[[-69  55 -86]
 [-12  -4  32]
 [ 14 -63 -61]]
:
[[ 55 -86]
 [ -4  32]]

[[-51  45 -42  39]
 [-51  54 -12 -19]
 [ 15 -16 -66 -81]
 [-25  35  17  -6]
 [-40  49  36 -11]]
:
[[ 45 -42]
 [ 54 -12]]

[[31 70 36]
 [16 13 80]]
:
[[70 36]
 [13 80]]

[[ 11 -37   4  66  21]
 [ 43 -20  53   9 -51]
 [  8  -5  10  32   1]
 [ 26  31  30  -6   4]
 [ 59  14  71 -50  37]]
:
[[-37   4]
 [-20  53]]

[[ 55 -22  30  33 -54]
 [ -8 -47  -6  22 -96]
 [ 30 -59  35  -3  32]
 [-60  33  10  53 -61]
 [-44  71 -29  -1 -74]]
:
[[-22  30]
 [-47  -6]]

[[-94  -6  -1 -11]
 [-37 -45  -6 -84]
 [ 32 -16  -2 -30]]
:
[[ -6  -1]
 [-45  -6]]
---
[[-16  48]
 [ 52 -24]
 [ 16  47]
 [-97 -63]
 [ -6 -58]]
:
[[-16  48]
 [ 52 -24]
 [ 16  47]]

[[-71  17  31  38  14]
 [ 44 -23 -43 -39 -19]
 [ -3  39 -30 -22  51]]
:
[[-71  17]
 [ 44 -23]
 [ -3  39]]

[[ 55 -63   8]
 [-55  16 -62]
 [-33  45  63]
 [ -7  33  78]
 [-62  56   3]]
:
[[ 55 -63]
 [-55  16]
 [-33  45]]

[[-43  92 -11]
 [-42  87  -8]
 [-84  16  64]]
:
[[-43  92]
 [-42  87]
 [-84  16]]

[[-50  66  39]
 [-79 -69 -19]
 [-95  49  80]
 [-49  57 -12]]
:
[[-50  66]
 [-79 -69]
 [-95  49]]

[[-83 -61 -12  12  24]
 [-29  16  29  31  31]
 [ 19 -38 -52 -53 -53]
 [ 53 -55 -84 -89 -90]]
:
[[-83 -61]
 [-29  16]
 [ 19 -38]]
---
[[-14  12  -8  -3  -2  22]
 [ -2  12  -6 -16  -5  -4]
 [ -2   0   1 -78   7   1]
 [  2   1  15 -13   5   4]]
:
[[ -2  22 -14  12  -8  -3]
 [ -5  -4  -2  12  -6 -16]
 [  7   1  -2   0   1 -78]
 [  5   4   2   1  15 -13]]

[[ 44  28 -24  28  28  32  52   4  43  11  18  12  21]
 [ 38 -26  46   1   1 -26  35  50  -1  46 -29 -32 -29]
 [ 62  11   0  39  39  16  71  33  52  28  -3 -10   1]
 [ 20  -9   5  45  45  -4  32  23  46  -7 -19 -23 -15]
 [ 24   5 -14  -4  -4   6  25   0   6  12   1  -3   2]
 [  9 -12  22  43  43  -8  18  29  38  -5 -17 -19 -15]]
:
[[ 12  21  44  28 -24  28  28  32  52   4  43  11  18]
 [-32 -29  38 -26  46   1   1 -26  35  50  -1  46 -29]
 [-10   1  62  11   0  39  39  16  71  33  52  28  -3]
 [-23 -15  20  -9   5  45  45  -4  32  23  46  -7 -19]
 [ -3   2  24   5 -14  -4  -4   6  25   0   6  12   1]
 [-19 -15   9 -12  22  43  43  -8  18  29  38  -5 -17]]

[[  0  14  69  -4]
 [ 62  69   3  22]
 [ 69  54   5  -9]
 [  7 -21  72 -19]
 [ 90 -43  12 -20]
 [ 80  18   6 -24]]
:
[[ 69  -4   0  14]
 [  3  22  62  69]
 [  5  -9  69  54]
 [ 72 -19   7 -21]
 [ 12 -20  90 -43]
 [  6 -24  80  18]]

[[-79  84 -73 -72]
 [ 65  44  67 -60]
 [-78  41 -58 -53]
 [-79  52 -63 -59]
 [-69  70 -85 -67]
 [-88  72 -48 -72]
 [-59  49 -50 -41]
 [-73 -15  21 -23]]
:
[[-73 -72 -79  84]
 [ 67 -60  65  44]
 [-58 -53 -78  41]
 [-63 -59 -79  52]
 [-85 -67 -69  70]
 [-48 -72 -88  72]
 [-50 -41 -59  49]
 [ 21 -23 -73 -15]]

[[-22 -27 -33  -9 -34]
 [-20 -25 -31  -9 -32]
 [  8  10  13   4  13]
 [-53 -66 -82 -23 -85]
 [ -3  -4  -5  -1  -5]
 [-48 -58 -73 -20 -75]
 [-45 -55 -69 -19 -71]
 [ -7  -9 -11  -3 -11]
 [-15 -18 -23  -6 -24]
 [-12 -14 -18  -5 -18]
 [  1   2   2   1   2]
 [ 19  23  29   8  30]]
:
[[ -9 -34 -22 -27 -33]
 [ -9 -32 -20 -25 -31]
 [  4  13   8  10  13]
 [-23 -85 -53 -66 -82]
 [ -1  -5  -3  -4  -5]
 [-20 -75 -48 -58 -73]
 [-19 -71 -45 -55 -69]
 [ -3 -11  -7  -9 -11]
 [ -6 -24 -15 -18 -23]
 [ -5 -18 -12 -14 -18]
 [  1   2   1   2   2]
 [  8  30  19  23  29]]

[[ 44 -65 -70 -82]
 [ 62 -71 -86 -41]
 [-81  92  97  39]
 [ 69 -42 -97 -83]
 [-88  65  85   5]]
:
[[-70 -82  44 -65]
 [-86 -41  62 -71]
 [ 97  39 -81  92]
 [-97 -83  69 -42]
 [ 85   5 -88  65]]
---
[[-15  -3   3   3  -5   6   6   2   4  -3   8   3]
 [-21  10 -24 -92  50 -17 -15  42 -21  54 -61   4]
 [-32 -38 -41   5  49 -51  52 -31 -22 -39 -18 -30]]
:
[[-32 -21 -15]
 [-38  10  -3]
 [-41 -24   3]
 [  5 -92   3]
 [ 49  50  -5]
 [-51 -17   6]
 [ 52 -15   6]
 [-31  42   2]
 [-22 -21   4]
 [-39  54  -3]
 [-18 -61   8]
 [-30   4   3]]

[[ -5  51  82 -31  -6  -3  21 -28  30  14  55]
 [-62  40  -8 -19  34  -9  39 -27  35  64  28]
 [ -7  92 -68  -7 -52 -30 -13 -30  -3  84   8]
 [ 62  56   5 -39 -12 -19  65 -42  -5   1  36]
 [-20  45  -1  -6  20 -40  52 -44  25  14  47]]
:
[[-20  62  -7 -62  -5]
 [ 45  56  92  40  51]
 [ -1   5 -68  -8  82]
 [ -6 -39  -7 -19 -31]
 [ 20 -12 -52  34  -6]
 [-40 -19 -30  -9  -3]
 [ 52  65 -13  39  21]
 [-44 -42 -30 -27 -28]
 [ 25  -5  -3  35  30]
 [ 14   1  84  64  14]
 [ 47  36   8  28  55]]

[[ 58  59 -46  36 -35 -38]
 [ 66  63 -58  43 -39 -46]
 [-42 -32  42 -59  43  55]
 [ 67  58 -59  74 -53 -65]
 [-37 -35  43 -55  52  55]]
:
[[-37  67 -42  66  58]
 [-35  58 -32  63  59]
 [ 43 -59  42 -58 -46]
 [-55  74 -59  43  36]
 [ 52 -53  43 -39 -35]
 [ 55 -65  55 -46 -38]]

[[-43  19 -52  21 -34 -24]
 [-14  10   8  17   2  32]
 [  2  26 -18  29   9  15]
 [-23  28 -68  31 -20 -42]
 [-47   8 -57  14 -45  -4]
 [  5 -20 -28   9   4  -6]
 [ 10  23  21  28  29  26]
 [-20  -1 -55  15 -23 -14]
 [ 54  35  45  41  75  27]
 [ -2 -30 -48   2 -15  17]
 [-26  26 -23  26 -12  -4]]
:
[[-26  -2  54 -20  10   5 -47 -23   2 -14 -43]
 [ 26 -30  35  -1  23 -20   8  28  26  10  19]
 [-23 -48  45 -55  21 -28 -57 -68 -18   8 -52]
 [ 26   2  41  15  28   9  14  31  29  17  21]
 [-12 -15  75 -23  29   4 -45 -20   9   2 -34]
 [ -4  17  27 -14  26  -6  -4 -42  15  32 -24]]

[[  6  86 -56 -59 -16]
 [ 47  36 -49 -42  -1]
 [ 77 -28   5  50  73]
 [ -7 -49  49  70  11]
 [ 53  73 -29 -17  36]
 [ 57  58  -1  25  68]
 [ 83  86 -31   5  78]]
:
[[ 83  57  53  -7  77  47   6]
 [ 86  58  73 -49 -28  36  86]
 [-31  -1 -29  49   5 -49 -56]
 [  5  25 -17  70  50 -42 -59]
 [ 78  68  36  11  73  -1 -16]]

[[-22 -14   5  10 -35  20  24  52  24  21 -18  53 -13   9   8]
 [  9 -38 -29 -19  44 -11 -61   4  21   7  15 -10   7   5  46]
 [  6 -33 -16 -24  45 -73  37 -24  -9 -34  15  39  -5 -51  13]
 [-73  10   7 -20  -9  42   8  31  29  32 -35  18  -5  35  43]
 [-53   8  28 -36 -21  30  23  30  40  30 -27  15  26   8  20]
 [-20  19   4   8  12  26 -19  10  15 -19 -17 -10 -17  21 -35]]
:
[[-20 -53 -73   6   9 -22]
 [ 19   8  10 -33 -38 -14]
 [  4  28   7 -16 -29   5]
 [  8 -36 -20 -24 -19  10]
 [ 12 -21  -9  45  44 -35]
 [ 26  30  42 -73 -11  20]
 [-19  23   8  37 -61  24]
 [ 10  30  31 -24   4  52]
 [ 15  40  29  -9  21  24]
 [-19  30  32 -34   7  21]
 [-17 -27 -35  15  15 -18]
 [-10  15  18  39 -10  53]
 [-17  26  -5  -5   7 -13]
 [ 21   8  35 -51   5   9]
 [-35  20  43  13  46   8]]
